arr =
[[133 133 128 129 135 128 114 130]
 [136 121 134 145 135 132 130 124]
 [130 127 128 133 127 131 124 126]
 [123 133 135 139 127 124 132 126]
 [127 137 116 105 123 135 115 134]
 [128 129 125 137 130 121 116 129]
 [128 125 120 112 125 127 124 133]
 [133 122 132 122 125 129 110 129]
 [133 127 122 131 127 135 122 135]
 [137 126 129 131 136 128 137 131]]
Rows and columns are counted from 1.
row 1 col 1 -> 133
row 7 col 1 -> 128
row 5 col 4 -> 105
row 8 col 2 -> 122
row 2 col 8 -> 124
row 3 col 3 -> 128
row 3 col 4 -> 133
row 5 col 5 -> 123
row 4 col 4 -> 139
row 4 col 1 -> 123
row 5 col 3 -> 116
row 4 col 8 -> 126
row 9 col 2 -> 127
row 6 col 5 -> 130
row 10 col 6 -> 128
row 3 col 6 -> 131
row 8 col 6 -> 129
row 9 col 8 -> 135
row 5 col 1 -> 127
row 6 col 6 -> 121
row 1 col 7 -> 114
row 5 col 7 -> 115
row 7 col 2 -> 125
row 7 col 7 -> 124
row 1 col 6 -> 128
row 9 col 5 -> 127

m =
[[124 126 133 131 128 136 113 128 122 123 126 129 133 116]
 [120 118 127 137 122 132 129 126 125 125 126 126 129 118]
 [124 135 116 130 141 121 125 134 129 128 120 131 129 127]
 [125 109 126 131 132 125 128 119 130 134 111 134 124 136]
 [131 128 129 130 130 128 124 130 126 123 122 130 128 132]
 [127 115 127 130 132 126 126 123 129 131 115 132 125 135]
 [130 130 120 139 118 147 112 133 133 128 134 123 129 130]
 [136 134 127 140 128 118 129 130 128 127 130 128 127 127]
 [126 112 127 131 132 125 127 121 129 132 113 133 124 135]
 [138 136 129 141 132 107 136 129 127 127 128 130 126 126]
 [137 135 129 141 132 109 135 129 127 127 129 130 127 126]
 [131 131 121 139 119 143 114 132 132 128 134 124 129 130]
 [117 111 122 142 118 129 140 125 128 127 125 124 126 119]
 [132 127 124 130 122 134 123 130 118 123 130 130 132 136]]
Indices start at 1.
row 1 col 1	124
row 3 col 7	125
row 9 col 4	131
row 4 col 3	126
row 2 col 14	118
row 2 col 10	125
row 2 col 11	126
row 10 col 6	107
row 12 col 14	130
row 3 col 8	134
row 8 col 4	140
row 10 col 14	126
row 1 col 7	113
row 14 col 11	130
row 8 col 5	128
row 7 col 4	139
row 14 col 7	123
row 1 col 3	133
row 8 col 3	127
row 4 col 9	130
row 3 col 5	141
row 4 col 5	132
row 10 col 2	136
row 6 col 13	125
row 8 col 8	130
row 13 col 1	117
row 3 col 11	120
row 10 col 9	127
row 11 col 8	129
row 10 col 3	129
row 6 col 8	123
row 3 col 2	135
row 6 col 14	135
row 3 col 14	127

a =
111  136  127  120  139  126  126  131  131  125  126  133  135  132  120
119  144  130  123  110  142  124  130  130  146  127  134  111  131  127
115  139  124  135  138  128  135  127  130  131  128  125  135  121  138
127  139  124  121  125  117  129  132  121  110  129  126  131  125  117
122  120  128  124  141  129  124  131  121  154  130  131  135  130  121
109  142  130  127  134  129  129  128  130  128  131  131  130  127  125
126  119  127  125  140  130  127  130  120  147  126  126  144  133  128
136  107  131  125  138  127  127  130  128  118  128  130  139  126  122
106  148  134  124  123  134  122  126  127  145  126  130  131  130  123
145  113  129  116  116  127  128  132  124  131  129  136  121  126  115
Rows and columns are counted from 1.
(1, 1)	111
(3, 8)	127
(2, 3)	130
(1, 12)	133
(6, 12)	131
(3, 10)	131
(10, 4)	116
(1, 10)	125
(5, 9)	121
(10, 11)	129
(9, 6)	134
(3, 11)	128
(2, 5)	110
(2, 14)	131
(4, 5)	125
(10, 13)	121
(9, 14)	130
(1, 9)	131
(2, 11)	127
(3, 13)	135
(4, 15)	117
(2, 7)	124
(7, 8)	130
(6, 5)	134
(4, 14)	125
(9, 1)	106
(10, 1)	145
(10, 15)	115
(6, 15)	125
(4, 8)	132
(1, 4)	120
(2, 4)	123
(8, 13)	139
(5, 8)	131
(1, 3)	127
(9, 13)	131
(9, 3)	134
(7, 2)	119

A =
130	117	127	131	133	117	131	144	138	154	120	118
140	118	126	142	140	119	125	108	117	124	124	115
116	139	130	114	116	137	130	147	140	133	132	140
140	117	126	142	141	118	126	109	116	124	124	115
141	117	126	141	141	119	125	109	116	124	124	115
125	139	130	125	123	139	125	113	120	103	136	139
116	139	130	115	115	138	130	148	140	132	131	141
116	138	130	115	116	137	129	147	140	133	132	141
125	138	130	125	123	139	125	113	119	103	137	138
115	139	130	115	116	137	130	147	140	132	132	141
115	139	129	114	116	137	130	147	140	133	131	140
141	118	126	142	141	119	126	109	117	124	124	115
130	117	126	132	133	117	131	144	136	153	120	117
115	139	129	115	116	137	130	148	140	133	132	141
125	138	130	126	123	139	126	113	119	104	137	138
131	118	126	131	133	118	130	143	136	153	119	118
Rows and columns are counted from 1.
(1, 1)	130
(10, 5)	116
(4, 10)	124
(13, 6)	117
(9, 10)	103
(14, 7)	130
(10, 10)	132
(6, 9)	120
(1, 2)	117
(14, 4)	115
(1, 7)	131
(8, 4)	115
(13, 8)	144
(14, 1)	115
(11, 4)	114
(12, 11)	124
(7, 12)	141
(8, 5)	116
(4, 4)	142
(2, 5)	140
(3, 11)	132
(12, 9)	117
(15, 9)	119
(5, 3)	126
(4, 5)	141
(15, 1)	125
(5, 2)	117
(12, 1)	141
(13, 2)	117
(9, 5)	123
(13, 11)	120
(1, 5)	133
(3, 9)	140
(9, 3)	130

W =
[[119 118 127 120 129 121 118 113 118 128 130 130 132]
 [136 134 142 136 138 129 120 115 114 109 114 118 110]
 [113 113 113 111 110 120 132 125 129 133 130 127 134]
 [117 113 113 111 110 118 117 113 114 109 110 112 117]
 [132 129 128 131 137 132 140 140 142 148 149 146 147]
 [113 120 121 117 121 122 121 121 123 131 128 126 115]
 [126 125 123 123 115 128 121 123 120 112 123 120 125]
 [134 139 135 121 132 131 137 150 145 142 137 136 134]
 [114 113 115 112 122 130 125 124 128 131 126 127 117]
 [135 133 132 137 141 140 140 140 148 149 144 140 141]
 [141 145 150 148 137 137 144 148 144 149 135 135 138]
 [145 149 149 142 137 135 139 145 146 136 130 129 136]
 [127 138 128 133 126 130 139 150 151 153 139 127 119]
 [126 124 132 122 117 118 117 117 130 120 110 112 110]]
Indices start at 1.
(1, 1) => 119
(5, 11) => 149
(5, 10) => 148
(4, 3) => 113
(13, 12) => 127
(14, 9) => 130
(1, 11) => 130
(13, 2) => 138
(4, 2) => 113
(3, 10) => 133
(14, 5) => 117
(12, 10) => 136
(10, 3) => 132
(11, 2) => 145
(14, 2) => 124
(12, 3) => 149
(9, 3) => 115
(6, 13) => 115
(14, 1) => 126
(8, 10) => 142
(11, 3) => 150
(6, 6) => 122
(10, 2) => 133
(10, 11) => 144
(2, 3) => 142
(6, 2) => 120
(4, 12) => 112
(7, 2) => 125
(2, 5) => 138
(5, 1) => 132
(2, 10) => 109
(1, 13) => 132
(1, 8) => 113
(8, 13) => 134
(5, 2) => 129
(9, 11) => 126
(10, 10) => 149
(2, 13) => 110
